Look-ups in named tables: a row name and a column name give one cell, copied from the table.

Gete:
|  | Mep | Vut | Zagive | Litelo | Gotibam |
|---|---|---|---|---|---|
| Sal | 119 | 39 | 133 | 99 | 199 |
| Notafe | 162 | 226 | 135 | 140 | 54 |
| Nomek | 118 | 177 | 114 | 145 | 73 |
| Devi | 118 | 176 | 115 | 146 | 73 |

What is the Vut of Devi in Gete? 176
What is the Mep of Devi in Gete? 118
What is the Litelo of Devi in Gete? 146
What is the Gotibam of Devi in Gete? 73
What is the Litelo of Notafe in Gete? 140
What is the Zagive of Devi in Gete? 115
What is the Vut of Notafe in Gete? 226
What is the Litelo of Sal in Gete? 99
What is the Gotibam of Sal in Gete? 199
What is the Mep of Sal in Gete? 119
What is the Mep of Notafe in Gete? 162
What is the Mep of Nomek in Gete? 118

Vulek.csv
,Donu,Kul,Foteru
Pov,149,220,179
Puza,140,143,124
Lir,133,77,191
Biz,106,214,136
Tep,84,135,105
Kud,111,93,212
Dag,104,109,92
Fumoda,122,158,149
Voba,86,89,60
Damotem,170,140,148

Foteru of Voba = 60
Donu of Pov = 149
Donu of Voba = 86
Donu of Kud = 111
Kul of Puza = 143
Kul of Voba = 89
Donu of Lir = 133
Foteru of Lir = 191
Foteru of Kud = 212
Kul of Pov = 220
Kul of Lir = 77
Donu of Dag = 104
Donu of Damotem = 170
Kul of Damotem = 140
Foteru of Tep = 105
Kul of Biz = 214
Foteru of Fumoda = 149
Foteru of Dag = 92
Foteru of Damotem = 148

Fulip =
cols = Vodub, Boriko, Giruko, Tevev, Somefo, Berovu, Sapafat, Piful
Dabope: [-77, 740, 3299, 5751, 653, 4506, 5166, 6225]
Sol: [5516, 877, 3211, 5288, -1000, 2193, -3709, 4931]
Nikab: [885, 8881, 4365, -1994, 4257, 7177, 8799, 3594]
Lat: [2141, 4984, 1109, 3370, 2938, -1414, 7748, 3108]
Viman: [1934, 489, 6306, 1803, -3813, -8629, 5271, 4877]
Vitakes: [853, 325, 6252, 2561, -2692, -1706, -2609, 3134]

Dabope, Tevev => 5751
Vitakes, Boriko => 325
Vitakes, Berovu => -1706
Nikab, Piful => 3594
Nikab, Giruko => 4365
Viman, Sapafat => 5271
Vitakes, Piful => 3134
Sol, Boriko => 877
Lat, Boriko => 4984
Viman, Tevev => 1803
Dabope, Giruko => 3299
Dabope, Boriko => 740
Sol, Berovu => 2193
Dabope, Vodub => -77
Vitakes, Giruko => 6252
Vitakes, Tevev => 2561
Sol, Sapafat => -3709
Lat, Giruko => 1109
Viman, Vodub => 1934

Nofe:
	Biv	Fubo	Zev	Nusa	Lagu	Fub	Dofa	Raf	Vem	Gel
Boba	-8952	36426	-29425	25821	-81919	-46735	-4682	3889	7470	-22862
Depoze	-49787	-29523	-59205	-15704	-38686	50209	-7982	16474	2658	30665
Buv	-57683	-23632	6079	-55685	25282	-5448	-2108	38998	40767	26073
Vuneveg	35410	52700	2967	-42442	15937	-33037	5949	-50209	-27116	-39415
Sot	-13856	84398	352	22992	27653	21208	22112	12920	3256	17881
Zozitoz	-4506	22083	-35458	-9006	-24721	-34444	-22141	-49798	45690	-66915
Zugu	35860	8693	5369	-76000	3724	4990	-9863	34909	-50620	-36657
Lepefev	19541	29564	21128	64362	29497	-30180	13283	-23695	-28874	-44314
Foz	46343	-30722	26861	-9845	19233	53606	-41417	4162	33643	22526
Tifakev	48075	-3385	40781	-8096	-50557	2193	32154	16484	45074	22639

Tifakev, Fub -> 2193
Depoze, Gel -> 30665
Buv, Fub -> -5448
Zugu, Gel -> -36657
Buv, Vem -> 40767
Tifakev, Nusa -> -8096
Boba, Dofa -> -4682
Depoze, Nusa -> -15704
Buv, Biv -> -57683
Buv, Dofa -> -2108
Vuneveg, Fubo -> 52700
Zugu, Lagu -> 3724

Tefe.tsv
	Tuduro	Niz	Tasat	Genok
Netofe	75	203	216	242
Nuzevo	135	138	139	144
Vusunu	62	147	178	151

Vusunu, Tuduro -> 62
Nuzevo, Tuduro -> 135
Vusunu, Genok -> 151
Nuzevo, Genok -> 144
Vusunu, Tasat -> 178
Netofe, Tuduro -> 75
Nuzevo, Niz -> 138
Netofe, Tasat -> 216
Nuzevo, Tasat -> 139
Vusunu, Niz -> 147
Netofe, Niz -> 203

Table Pepat
	Zedug	Toz	Por
Vosuver	135	111	87
Mupa	154	135	70
Dirogif	22	25	153
Ket	92	123	114
Sovema	133	92	26
Sur	144	74	138
Gunab	30	70	54
Gat	105	97	118
Mopir	90	58	141
Pugot	119	136	53
Fug	107	87	71
Nuvetud	107	111	108
Zoz	221	27	252

Zedug of Vosuver is 135
Toz of Zoz is 27
Por of Dirogif is 153
Zedug of Ket is 92
Toz of Gunab is 70
Por of Zoz is 252
Toz of Nuvetud is 111
Por of Nuvetud is 108
Toz of Mupa is 135
Zedug of Gunab is 30
Zedug of Zoz is 221
Por of Gunab is 54
Toz of Pugot is 136
Toz of Sur is 74
Toz of Fug is 87
Zedug of Mopir is 90
Zedug of Sur is 144

Gusa =
|  | Vazuvi | Miziz | Toz |
|---|---|---|---|
| Miv | 0.9 | 0.4 | 0.8 |
| Rarefak | 0.7 | 0.2 | 0.8 |
| Lifalom | 0.4 | 1.0 | 0.3 |
| Kives | 0.2 | 0.6 | 0.3 |
| Lofir | 0.1 | 0.7 | 1.0 |
| Zudef | 0.3 | 0.2 | 0.4 |
| Ret | 0.6 | 0.4 | 0.3 |

Toz of Lifalom is 0.3
Vazuvi of Kives is 0.2
Miziz of Miv is 0.4
Toz of Miv is 0.8
Miziz of Kives is 0.6
Vazuvi of Lifalom is 0.4
Miziz of Zudef is 0.2
Miziz of Rarefak is 0.2
Miziz of Ret is 0.4
Vazuvi of Zudef is 0.3
Miziz of Lofir is 0.7
Toz of Lofir is 1.0
Toz of Ret is 0.3
Toz of Zudef is 0.4
Vazuvi of Ret is 0.6
Vazuvi of Rarefak is 0.7
Toz of Rarefak is 0.8

Toma =
          Gef   Fem  Didaf  Duseg   Mif   Nov
Nisadur  4.22  4.51   5.85   7.66  7.58  5.88
Morupif  3.98  3.52   2.52   6.20  7.16  5.51
Nuse     4.54  3.83   2.88   4.60  6.77  6.90
Niz      2.69  3.41   1.39   4.26  7.63  6.69

What is the Nov of Nisadur in Toma?
5.88
What is the Didaf of Niz in Toma?
1.39
What is the Gef of Nisadur in Toma?
4.22
What is the Didaf of Morupif in Toma?
2.52
What is the Mif of Morupif in Toma?
7.16
What is the Fem of Nuse in Toma?
3.83
What is the Fem of Morupif in Toma?
3.52

Vakugo
        Nep  Bobi  Bap  Tesek  Torob  Zopas  Tek  Tur
Vafufu   95    55  137     84    179    165   48  120
Zem      95    65  142     93    174    164   53  119
Danuk   122   212  156    198    147     80  199  122
Kab      81   113  163    111    166    151  115  105
Lel     163   227  120    196    126     79  225  128
Labi    112    76  124     97    167    156   69  126
Pup     153   248  138    213    118     77  238  120
Nubav   154   231  135    199    100     93  217  100
Gorune   63    42  159     69    223    146   60  121
Lib      51    66  171     87    213    158   68  130
Zom     167   191  104    150    127     84  218  102
Tuzit    65    80  167    101    182    162   68  116

Lib, Nep: 51
Lel, Tek: 225
Lib, Tur: 130
Zom, Zopas: 84
Nubav, Tesek: 199
Labi, Bap: 124
Zem, Tek: 53

